In the data rows, 128 means zero.
Here are some points:
[140  73  87  45 127 148  73 175 125 110  64 129  58 154 211  52  47 144 114  89 122 145 142  85]
[114 119 123 210 151  87 146 170 114  92 176 153 182 120 143 201 170 170 182 162  80 125 126 122]
[182 143 106 143 174 114 107 114 111 158 169 113 136 138 100 184 115 176 190 107 115 130 165 113]
[116 114 160  74 148 206 120 122 149 129 105 106 120 155 141 119 109 118 167 142 131 111 117 135]
[ 94 154 168 120  72 117 169 142 131 141 144 187  74 100 184  96 141 122  30  78 230 183 106 115]
[ 86 192 143 127 188 146 133 112 186  76 132 150 131 139 104 183 109 135 173 113 125 143 139 175]
[132 149 133 139  93  94 161 156 125 181 145 179  76 137 199  47 137 121  41  88 217 173 124 149]
[147 122 144 164  99 134 141 111  88 150 171 120 146 118 113 157 165 165 126 163 103 118 132 100]
[ 51 157 167 151 176  99 158 194 204  74 128 176 117 118 142 175 109 134 167 100 165 164 107 206]
[ 95 173 119  90  55 119 169  89 153 105  90 174 100  80 126  69 167  57   0 128 184 133  64 143]
[138  75 148 148 109 110 136 138  45 150 166 131 136  85 135 169 113 195 103  87 158 140 139  58]
[161 141  98 128 196 110  98 104 124 147 171  75  96 176 105 152 115 161 208  84 110 132 125 133]
[151 174  66   0 130 192  79  39 109 181  71  70 114 131 113   6  30  59 105 124 127  73 152 153]
[173 223  60  27 179 193 101 117 199 204  49 118 135 218 150   0  32  42 151 181 111 111 182 228]
[108 173 121 109  96 116 146 113 118 114 125 128 106 133 150  67 164  96  64 145 129 106  85 150]
[124  66  99 155  57 144 139 114  82  94  80 130 173 104 131 108 161  86  78 243  51  39 127  93]
[137 156 120 135 117 141 140  99 107 125 145 150 126 105 135 145 153 125 113 137 139 140 125 112]
[ 91 153 154 192 202  89 145 178 157  66 161 160 158 117 138 234 167 181 216 172 102 111 106 150]
[ 98 141 144 118  58 155 165  93 145 123 114 175  94  93 155 107 147 102  22 105 202 166  99 124]
[108 112 166 144 108  47 113 160  83 130 179 172  56  71 160 136  97 200  66   6 220 200 105  79]
[103 107 152 165 117 109 133 145 170  71 113 149 159  95 108 189 176 115 132 195  98 100  94 149]
[165  50 166 179 134 107  96 163 135 134 157  98 114 135  93 174 123 163 182 115 140 146 135  84]
[ 88  99 152 193 161   0 167 255 115 106 207 185  69 114 185 167 131 197 140   7 216 201  90 156]
[ 99 141  92 121  49 128 166  79 117  83  59 142 133 117 124  54 175  45  21 174  99  79 106 118]
[102 145 136  88  61 222 145  57 227  65  30 155 137  81  93 124 186  27  54 198 115 140  91 120]
[ 77  86 142 135  94 133 133 107 159  77  63 139 138 118 113 117 130  65  90 196 106  80 112 139]
[ 89 132 124 115 253  69  79 206 182  90 133  88 119 176 102 171  93 114 255  82 118 111  86 210]
16 more points follow, each with its number after it:
[ 96 130 125  68 115 166 157 120 130 111  94 113 118 146 130 136 136  85 130 143 122 110  94 138] 0
[104 188 130 103  95 139 149  79 150 129 114 153 110 109 135  95 153  99  45 128 167 151 115 130] 1
[ 92 141 139 157 130 111 178 119 117 106 120 147 153 125 131 137 174 103 106 163 112 110 117 153] 2
[147  83 126 145 131 100  97 156  97 148 152  89 112 130 101 155 124 157 172  67 109 148 117 108] 3
[187  99 143 182  99 108 150 129  59 163 186 149 156  81 122 181 164 207  99  98 169 167 152  59] 4
[ 82 116 116 151 102 112 152 116 147 103  68 128 151 122 102 117 151  19  84 192 102  47 105 180] 5
[ 76 184 149 133 148 115 145 157 188  98 137 173 117 104 146 146 116 152 116  70 186 203 114 160] 6
[129 103  99 114  91 161  94  99 190  76  21 165 117 105 140  66 129  78  75 167  82 132 126  74] 7
[102 205 129 107 121 187 135  60 184 108  97 151 158 119 104 129 134  91  96 151 135 133 145 155] 8
[189 144 178 122 111 169  65  94 160 194 166 102  98 140  98 101 118 153 154 119 117 163 148  96] 9
[148  97 112  91 144 116 140 191  34 183 155 110 141 113 158 134  95 177 147  97 173 101 130 121] 10
[ 76 140 158 163 135 117 188 160 162 100 128 180 128 114 141 167 128 132 125 109 169 167 121 165] 11
[115 129 141 122 134 108 113 133 102 128 157 153 119 103 137 139 108 172 109  85 156 151 133  98] 12
[ 23 164 164  84  62 194 176  29 196  32  47 157 138  56  70 146 189  12  22 195 137  85  45 140] 13
[ 92 175 120  95 144 126 156 157 165 118 108 145 128 149 157  82 131  75 108 150 145 112 113 196] 14
[134 148 136 138  94 146 150 107 106 123 148 133 154 133 137 116 200 107 106 204  96  96 111 148] 15
Which of these numbered points is nearest to each point below, looking only along the 7 directions in which the first points spread most? Its number follows each.
[ 59 148 141 140 164 102 182 191 170  75 145 169 129 118 139 187 121 120 164  91 160 153  97 198] > 11
[141   0 140 217 140  77  58 255 151  96  80 212  76 168 255  54  80 208 135 113 104 189 186  40] > 10
[143  72 121 129  52 183 113  70 120  89  73 138 146  89 125 117 137 104  72 203  71  84 139  51] > 7
[170  90 126 132  80 159 137  75  60 179 146  87 149 123 114 130 111 136 105 150 111  87 172  82] > 9
[ 96 165 150  74 112 188 147  99 169 106  99 137 136 119 104 136 154  69 106 165 129 128  89 161] > 8
[ 78 173 137  86 135 121 132 172 140 128 130 133  81 154 175  81 127 105 100 122 154 128  98 172] > 14
[ 89 112 139 117 111 109 170 147  87 142 135 153 100 123 180 110 118 132  85 103 174 143 119 131] > 12
[ 72  97 167 113  99  90 162 184 101 131 139 136  77 115 193 120 125 127  91  88 181 142 100 123] > 12
[116 220 103 139 245  93 123 155 184 150 128 133 174 178 116 112  61 129 219 120 113 137 193 238] > 14
[118  96 137 188 147  84 123 169 140  82 143 140 163 114 109 188 152 151 165 163  95 112 121 122] > 2
[193 112 118  80 108 185 175 164 107 186 140 118 144 181 180 137 169 150 124 152 164 139 136 131] > 9
[ 79 184 156  96  32 188 191  32 196  76  62 159 139  76  87 121 210   9   3 206 138 136  66 136] > 13
[152 128 110 164 161  38 142 159  57 146 199 145 108 110 140 161 141 180 144  39 163 156 124 114] > 12
[156 168  76 122 204 137 107  75 122 138 144  64 136 195  87 144  81 138 219 104  88 112 174 152] > 9
[102 111 150 178 131  37 174 212 101 118 175 186  91 123 181 158 159 172 107  71 179 172  92 139] > 11
[152 132 100 115  92 202 124  50 164 117  53 145 148 128 127  75 123  94  72 186  93 125 180  86] > 7
[100 143 122 110  53 151 119  80 176  92  55 176 111  60 125  88 157  88   0 107 164 190 106  88] > 1
[135  74 142 152 121 111 150 168  90 110 161 141 124  93 123 194 131 184 153  69 151 152 117  76] > 12
[ 71 123 148 138  75 150 151  92 159  68  92 143 160  71  94 174 180  66  90 212  97  67  77 149] > 5
[145  69 140 142 172  88  80 164 113 132 173  81 129 120  94 188  75 198 217  83 117 124 151  78] > 3
